Y: rows in 3 groups, each row roughly a mix of its group's directions (some rows in no group):
Y (113 x 11):
[[-10   4  12 -20  12  -4  15  -3 -21   0  -2]
 [-16  -7   0  11  11   1 -25  -5 -16  -4   8]
 [ 12   0  -3  -6 -10   0  21  23   3  -3  16]
 [  5 -16  -8  -5 -12   4 -29 -13   2  -2   3]
 [ -4 -22 -10  -5   5  -5  -2  -9  15 -10 -20]
 [  1  12  13  19   5  -3  14   7 -20  14  -2]
 [ -5  -4 -18 -18  -2   1  17  -2  19   7 -12]
 [  5  20 -13 -21  -3  -6  17   3   8  -4  -7]
 [  6 -16  -3  18   0  11  11 -12 -21  -8  -2]
 [  5  20  12  -8 -15  25   5  -4  -2   3  -2]
 [  4  21  -2 -18  14   9  -7   8 -10 -16  -1]
 [ -6   6 -10  -2  25 -15  11  -9  -8   9  12]
 [  0  -7 -12  -9 -21   7  -2   3 -22 -16  -7]
 [ 10 -22  -3   9  -2  25   8  -7 -10  -5   1]
 [  4 -18 -14  -4  15  -3  -8   3 -20 -16  -3]
 [-12   7  -6   2  20   4  21 -16 -11   0   6]
 [ 14  -7   3 -11 -13  -2 -25  -5   6  -2 -17]
 [ -4  -9   7   9 -17  16  -1  18  11 -15  -7]
 [  1 -17   4   5 -17  -8  -8  -2  28  -2  -1]
 [ 14 -16  11  -5 -14  17   2 -10 -13   6  11]
 [  0   7   1   3 -30   4 -17 -10   9  -9  -3]
 [ -9   5  11  -3  22   0  17  20   4   7  -7]
 [  3 -20   5   6 -19  15  -7  16  -3  -5  11]
 [-10   0  -4  -6  -8  -7   0   1  -4 -30  19]
 [-19   7   0   8  21   4   4   2   0  15 -19]
 [  2  11  -9   6   1  -7   5  -2 -19 -28   6]
 [  6  13  -3  11  18   6 -10 -13 -13  -1 -20]
 [  3   3 -10  -9 -26 -18  12   4   6 -10   4]
 [  2  -5 -17 -11 -13 -13 -20 -17   1  -2  -6]
 [  6 -21  14   5   3  -3 -17  12  12 -14   0]
 [ -9   0  -8   5 -10   5 -18  -8 -29  -1   0]
 [ -2   3  -2  18  12   0 -16 -15 -14   8 -17]
 [ 11  -5 -22 -15  -4  14  -7  -6 -10  -8 -13]
 [  1   3  11  11  12  -6  26   6  -1 -10  16]
 [ -3   2  -5 -18 -24   7   6   6 -19  -7   6]
 [ -5  15  -2   4  -3   7 -12  -4 -25 -14  14]
 [  8   1 -20 -18   0 -14  13  12  14  -1  -6]
 [  3   9   3  -6  21 -24  -3   2 -14 -11  -1]
 [ -4 -10  13  16   3  16  -6  21  11  -6   7]
 [ -9   4  13  13  -7  -6  23  -1   3 -16  14]
 [  4   2  -1 -16  -1  -1  25   8  22  -4  -6]
 [-12   0  -2 -12  -7 -17   1 -11 -24   7 -12]
 [ -7 -18 -20   1   1  16   0 -13  -1  13  10]
 [ -2  16  -6  -6  19 -14  20   2  -3  11 -10]
 [  5 -10   4  -5  -8   6  11 -19 -17  22   5]
 [  2  -3 -19  -8   9   9 -23  -6  -2  18  -3]
 [  7  14 -10  13  14 -14 -16   8   1   4 -17]
 [ 13  -5 -25  -7  11  -3 -17  -6 -13  -4  -5]
 [  1 -15  10   0  22  -7   9  22  -2  -7   1]
 [  0   3  -4   4 -20  -5  -7 -21 -10 -19  11]
 [  1  13   7   7  -8 -14  -8  19  22   8  -3]
 [  2  27   4  -4  -8 -12  13  12   2   6 -13]
 [-16 -24   2  15  -7  -4  -3 -13  -6  -4  12]
 [-27  -3  14  -8   5  14   6   1   3   3  15]
 [-11 -11  -2 -14 -16  -8   2  15  -5  -1  22]
 [ -5 -11  14  -1  -3   7  -1  14 -26  -5  14]
 [  2 -15  -9   2 -11  14  -7 -14  19  10 -14]
 [-12  18   3   6 -12 -12  12   8  17   9 -12]
 [ -1   4  -6   3 -18  -7 -30   3  -1 -13   6]
 [-16  -6   6   1   8  14   8 -15 -17 -18  -4]
 [  1  -7  -5   8  -7   8 -25  -3  25   4  -2]
 [ 13 -19  -6  -3  24  -1   2  -7   9 -16  -2]
 [-19   6  16  14  -5  11   9 -12   0 -11 -14]
 [  6  -2 -14 -15  -3 -16 -15 -14 -19  -7  -1]
 [ -7   7  -2   7  -7 -16  -1   3  16 -22  18]
 [ 15   4   5   3  19  12 -10  -3  13  21  -1]
 [  8  19  -5 -15  -6  -4   0  -7 -16  -1  22]
 [ -3   2   6  22   1 -21  20   0   8   1  10]
 [ -3   7  -6  -7 -16 -16   8  11 -14 -20 -10]
 [ 19   5 -17  -7   2 -24  -6   9   1 -10   4]
 [ -2 -13  -1   4  -5  11 -18 -18  12  10 -16]
 [ -5  17   2   2  31 -11   8   4  -3   4   0]
 [-10 -18 -14   7   1   3   3  -3  24  14   7]
 [ -3   7   7   9  -9  23 -21   0  -4 -16   2]
 [  0 -24  -7  17 -18   5  -1 -11   5  -7   7]
 [  0 -12  -4   0 -33   2  -9  -1  -1 -14   4]
 [  2   0  -1  -5   2  18   7  11   7  -2 -30]
 [ -5  30 -10  -4  10  -3   7   4  -7  14  -9]
 [  0   6  -3  -3 -21  -2  -8  15 -18 -21  -3]
 [ -6  19  -8  -1   2 -10 -19   3  -1 -24   7]
 [  1   1 -16 -17  -6  -7   5  -1 -18 -11 -21]
 [ 16   6   1  10  18  21   1  -7  -3   1 -18]
 [  9   6 -20   4   4  -2 -20 -18   7  13  -6]
 [ -1  -5   7  17  14   0   0  -5 -13  25 -11]
 [  7   0 -12 -19 -23  -7   9  11 -11   4  -3]
 [ -4   2  10   1  26  18  -5  -6  -8 -16   5]
 [  8 -13   2  -4 -28  16  -4  -4   9   6  -7]
 [ -7   4  -8   8  -4 -15  -3   7 -18 -19  18]
 [  2   2  -7 -15   9  15  10  15   6  12 -21]
 [ -5 -15 -24 -13  -3   0  -8  -7 -13  12  10]
 [  6  15   4  -7  10  11   6 -10   9  22 -18]
 [-25 -13   6  19  -5  -6  -1   7  -3   2 -13]
 [  1 -10  -2  21 -12 -12  15   7   6  -5  20]
 [  3 -17  -1  21 -13  -7  16 -14   6   7  -4]
 [  9 -21  -4  23  -2  19  -3  -6   0   7  -2]
 [ 15  -5 -10   6  15   2 -15   5  -6 -14 -20]
 [-15   4  10   6   9 -14   9 -22  -5 -16  -3]
 [  1   6  14 -19  22  17   9  -1  -5   0  -6]
 [ -6 -20  -1   2  -3 -16   1   5  14  18  18]
 [ -7   8 -15   2  -9  10 -16 -17  -6  19  -7]
 [ -5   2 -26 -12  -2   5  -8 -17  -5   5 -15]
 [ -7   4 -24 -14  10   2   1 -17   1  16  -2]
 [  5  14  -7  -6 -10   8  -3   7  15  25 -11]
 [ -4   1 -12   2  -5   4 -22   3  -6 -25  13]
 [-16   3 -10  11  17 -25  -5  -1  -5   9   3]
 [ -3  -7  13  14 -16   0  -8  10   6 -19  16]
 [ -1   2 -21 -10   2  10   0  -1   9  14 -24]
 [  0  10  -6   1 -10  -7   1 -23  23  11   9]
 [ -4  -3   4   6   8  -5  10  11 -22  -8  24]
 [-12  -1  -2   5  -3 -10   0 -21 -13 -25   1]
 [ 10 -14   3  25  -1   8  14  -5  15  -3   6]
 [  7 -13  13   2  -8 -23  -8   3  19 -11   1]
 [  0  -1  -3  16  -7   2 -28  -9 -15  10   3]]
one row of each group, then the others: which group is each in?
[-15   5   0  -2   5 -19  21   2  -2 -21   0]  <59>
[  3 -11  13   9   2  11  -9   3  29   8  -2]  <93>
[-15  -7   4 -10   0  -6   7   4 -21 -13  20]  <80>

[  1 -20  -4   5  -9  16 -11 -19   5   7 -13]  <80>
[ -9  12   1   8   1 -18  -1 -16   9  14  20]  <59>
[  1  -8   4   0 -10  -9  -8   2  24 -13 -21]  <93>
[  3   4 -16  10  -2   6 -29  -2 -11 -10  -4]  <80>
[ -4   3  -2  12   6   6 -18 -19 -23  -7   2]  <59>
[ -5   0  12   0  14  28  -1   2 -18   2  -9]  <59>
[-16   9 -14   4  -5  -2   3 -13  19 -10 -18]  <93>
[-12  17   5  -4  10 -14 -12 -16  -3   2 -18]  <80>
[  5 -13 -21  -7  -9  -5  -1   3  22  11 -13]  <59>
[-17  10  10  -3  -7  15  17  -7  12  13  -8]  <59>
[-11  11   6  13  21   3  19  14   3   3   7]  <93>
